One turn moves each row of this set onto another row. After a few examples, where does it send each row asked below?
ruf: [-1.94 -0.67  1.33 -0.68 -1.85 -1.04  0.11  1.73 -0.50 -0.75 -1.31  2.84
  0.38 -1.10  0.96  3.28]
vomot: [-0.96 -0.22  1.77  0.96  0.18 -2.08  1.00  2.42  1.18  0.13 -1.56  2.83
 -0.20  0.67  1.34  2.36]
Nitel: [ 0.26  1.34  1.97 -0.25  1.13 -1.62 -1.09  0.44 -1.06  2.94 -0.04  1.68
  3.21  0.45  0.66 -1.44]
sov: [ 1.99 -2.49 -0.26 -2.04  0.09  0.41 -0.23 -2.52  1.97  0.46  3.22 -1.91
  2.13  0.59 -0.09  0.53]
Pesu: [ 1.15 -0.58 -0.30 -2.65  1.10 -0.52  2.66  2.25  0.29  1.79  0.46 -0.72
  1.82  1.71 -2.43  0.50]
Fup: [ 0.90 -1.40 -3.32  4.20 -1.56  1.32 -2.63 -0.27 -1.66 -0.87 -0.02  0.86
 -1.93  0.81 -0.11 -1.16]
Guf: [ 0.68  0.88  3.00  1.25  0.99  2.77 -1.40 -0.27 -0.08 -3.03  1.89  0.66
 -1.44  0.72  0.81 -1.10]
kirat: [ 3.14 -1.06  0.87  0.39  0.20  2.17  0.32 -1.40  0.03  1.88 -2.23  0.76
  3.76 -1.51  1.25  1.52]
let: [ 0.75 -1.44 -3.25  4.22 -1.26  0.65 -1.70 -0.51 -1.55 -0.60 -0.83  0.12
 -2.11  1.69  0.11 -1.42]
Mor: [ 1.07 -2.01 -3.59  3.56 -1.53  1.13 -2.02 -0.23 -1.58 -0.82 -0.69 -0.18
 -2.88  0.59 -1.03 -0.54]
nuzan: [-0.32  0.64 -3.95  2.08 -0.41 -0.67 -2.95  1.12 -0.41 -3.01  0.07 -0.88
 -1.67 -0.19  2.00 -0.02]
bal: [-1.21  0.99 -1.23  2.38  1.60  4.05 -2.07 -0.57  1.40 -0.70  1.26 -1.36
 -2.16  0.00  0.92 -1.64]
Feme: [ 0.35 -0.19  0.33 -1.92 -0.09  1.42  0.63  1.17 -1.87  1.17  2.75  0.45
  3.07 -1.60 -1.78  1.83]
kozi: [-1.44  0.41  0.11 -1.87 -0.40 -0.67  1.34  0.92 -1.48  1.16  1.24  1.60
  4.26  1.79  0.27 -1.37]
Fota: [ 0.50 -0.29  0.33 -2.64  0.26 -1.80  0.68  1.35 -1.25  3.28 -2.87 -1.39
  0.84  0.78 -2.19 -0.01]
Des: [ 0.80 -2.49 -1.08 -3.05 -0.84 -0.67  0.37 -2.09  1.89 -0.14  1.70 -1.88
  1.90  1.92  0.38 -0.99]
bur: [-2.21  0.23 -2.57 -0.26  0.17  3.35 -1.74 -0.07  0.52 -1.88 -0.96 -2.02
 -2.63  0.18 -0.19 -1.99]
lazog: [-1.10 -0.68  1.52  0.55 -0.85 -1.23  1.44  1.32 -0.06  0.56 -1.73  1.30
 -0.46 -0.71 -0.37  4.73]
Nupa: [-0.20  1.27 -3.36  3.93  0.93 -1.17 -2.46  0.69 -0.12 -0.94 -0.32 -2.17
 -1.41  0.80  1.59  0.84]
pud: [ 1.81 -0.45  0.55 -3.26  0.38  0.21 -1.87  2.17 -0.67  0.62  0.89  1.47
  1.05 -3.04 -1.19  0.18]
geb: [-2.62  1.29 -1.68  2.04  0.20  3.45 -1.46 -1.62 -0.58  0.53 -1.34 -3.07
 -1.62  1.15  0.32 -0.82]
kave: [ 0.27 -1.91 -0.53 -1.87 -1.51 -0.03 -0.68 -3.74  0.77  0.73  2.17 -2.20
  3.29  1.13  0.69 -0.01]
Dipe: [ 1.19 -1.50 -0.30 -1.90 -1.64  1.15  0.94 -0.57 -0.85  0.57 -4.26  0.56
  3.68 -0.32  1.49 -0.43]
Rutaf: [-0.87  0.38 -3.97  2.29 -0.74 -0.85 -2.52  0.65 -1.18 -1.59 -1.21 -2.85
 -1.97 -0.40  0.78  1.61]
Fimi: [ 3.94 -1.84 -0.19 -1.70  0.50  1.53  0.86  0.78  2.04  0.14 -2.94  1.23
  2.26 -0.21  0.85 -0.24]
noriz: [-0.90  1.24  2.69  2.22  0.59  2.07  0.42 -2.23 -1.98 -0.54 -0.60 -2.11
 -1.01  2.91  0.06 -0.19]
dete: [-0.35 -0.51  1.31 -1.54 -1.17  2.56  0.31 -0.16 -1.64 -3.66 -1.25 -2.06
 -2.96  0.99 -1.29 -0.47]

Pesu moves to Feme
Guf moves to noriz
Where do these go?
lazog moves to ruf
Nupa moves to Rutaf
Fimi moves to kirat
Des moves to sov
pud moves to Nitel
bur moves to bal
let moves to Mor

